Each path is a new rotation, seen through one point. The rows after it are directions, each followed by how far the rotation turns it, in degrees a step (0 if it stays put).
Each turn is a multiple of 5 degrees from 10 to 175, or 0.
Each row of a path follows its step; steps can be skipped.
Rotation 1:
step 2: [ 10 -11 -10  -2   3  -4  -6   7   7  -2  17   6  -1  38   2  -3  -5   9
  20   0   8  -8 -20   1  -1   7  18   1 -17  -2  10   3 -13  -3   6  -4
   2  12 -20  -9   3  24  -2   8  -9  -2 -15  14   7  -9   4  -5]
step 5: [-10  12  -9   8   2  15   4  15  14   1  18   0   9  17  -1  -5  -3  11
  15  17   3   7 -16   0   5  -8  10  11 -11   2  29 -10  -5  -6  -1   3
 -15  -1 -15   5 -21   6  28   3  -7  -2  -5   2   5   9  -1  -3]
step 9: [ -2   1   5 -18   1  -2  12  -6   6  -3   6  -2  16   3   5   4   2  17
 -10  20   2  16 -17  -4   7  -6   8   2  -4 -14   4  15   0  18   7   4
  18   8 -36   0   3  -2   7   2 -13   8  -3  17   6  -2   3  22]
step 11: [ -9   2   8   3  13   8 -11 -13  11   7  16  30  -2  16 -10 -13  23   7
  -3  13 -10  -2  -7  15   7 -11   5   9   4  -2   0   1 -26  12   8  -2
  -2   7   8   3   8  13  13  13  11  -2 -15  13   4   4 -11   9]
step 12: [-15   1   1 -26  13   6 -11 -12   2  12  -5 -11   3  26   6 -13   3  -1
   3  15  -1  16 -12   5   4 -15  -2   0  -5   4  -6   2  16   9   9  20
   1  -4 -11   2   1   8  22  19  12   9  -4  13  11 -12   4  15]
step 15: [  2 -10   5  -9  -2  13  17  -6   6  22  -2   2   3  18  11 -24 -18  17
  11   4 -13   4  -3   9   0  -5  -2  15  10  17   7  -5   4  16  15   7
   1  -1 -10 -10   1  -7  -1  31   7   7   6   1   1  16  -3  13]
step 18: [-26 -25  10  -5   3  12  17  -4  20   0  -2   8   3  13  13  -4  10  -3
  17   0   6 -13 -11  -4  -2 -11   6  23   1   3  -9   1  -2  -1  17   5
   5   7  -9  -7  -7   3 -14   6 -11   9  -3  -3   0   7  -4  30]
step 19: [-15  -7  14   3   1  -6   1  -8  15  -7  -3   7  -9   3  -9 -17 -10   9
  -4  19 -10   9 -17  12   8  -3   5  25  -2 -11 -12   5 -16  -9  17  -5
  15   5  16  -2   6   1  10  16  14   2 -22   2  -7 -12   0  14]
step 32: [ 10 -11  -7   5   9  11   2   7  12  -2  16   4   4  12 -15  -6   9  -5
  28   7  -3   5  -9   6  -5  13  12  -4  -5  -1  21   3 -33  10   5   4
   7   1  -6 -24  -1   5  11  -1  13  11   0  -1  -9   2 -13 -18]
step 35: [  7  -5   4  20  16   3   9  -4  14   0  26   6   8   1  -6   0  11  12
   7  -4   2   8  -4  14  14   0  15   9 -21 -13  13  -8 -16  -2   6 -10
   7 -21 -13 -11 -13  13  23  -5  -7  -6   0  -4   0 -11   0  12]
Speeds:
[-2  7 -3  2 -3 -3 -2 -1  0  1 -2 -3 -2  3 -1  1 -9  4  1  2  1  3 -3 -4
  3 -1 -1  4 -6 -6  0  4  6 -1 -2  0 -2  2  0 -2  2  0  4  0 -1 -3 -2  3
  4  1  1 -1] -> 100
[-1  2  1 -1  0 -6 -1  0 -4  0  1  4 -3  3  0  0  2 -4 -4  4  2  0 -5  0
 -1 -1  2 -2  0 -2 -7  2 -2 -3  1 -3 -2  1  0  3  2  9 -5 -1  0  3 -4  2
  2 -5  0  6] -> 40
[-6  2  0  5  0 -4  5  3  2  4  0 -3  4 -4 -1  0  3  1  0 -3  5 -2 -8  1
  1 -4  0  0  5 -4  0 -3  2  2  1  2 -2  0 -3  0 -2 -1 -1 -1 -5  0  0  1
 -3 -4  4 -3] -> 85
[-1  4 -1 -9 -3  3  0  0  2  4  0  0  1 -4 -3  1  1  2  4  1 -1 -2 -1 -1
 -1  0 -3  5  1  0 -4  1 -3  2  5 -1  1  0  6  1 -3 -3 -3  2  2 -3  1  0
  6  0  8  3] -> 10
[-2 -1 -3  0  4  1 -1 -5 -2  6  1  1 -1 -5 -2 -2  1 -2 -3  2 -2  1 -3  0
  0  2  1  0 -6 -1  3  0  0  3 -1 -1 -6 -3  3 -5  2 -2 -1  7  3  2  4 -1
 -4 -6  0  1] -> 90
[ 3 -1  0  3  4  4  4  3  6 -4  2  3 -1  0 -7  1 -2 -3  3  2 -2  4 -3 -2
  1 -5 -2 -3  0 -6 -1 -3 -5 -4 -5  2 -4  3  4 -1  1  1 -2  1  1 -5  1 -3
 -1  2  0  2] -> 135
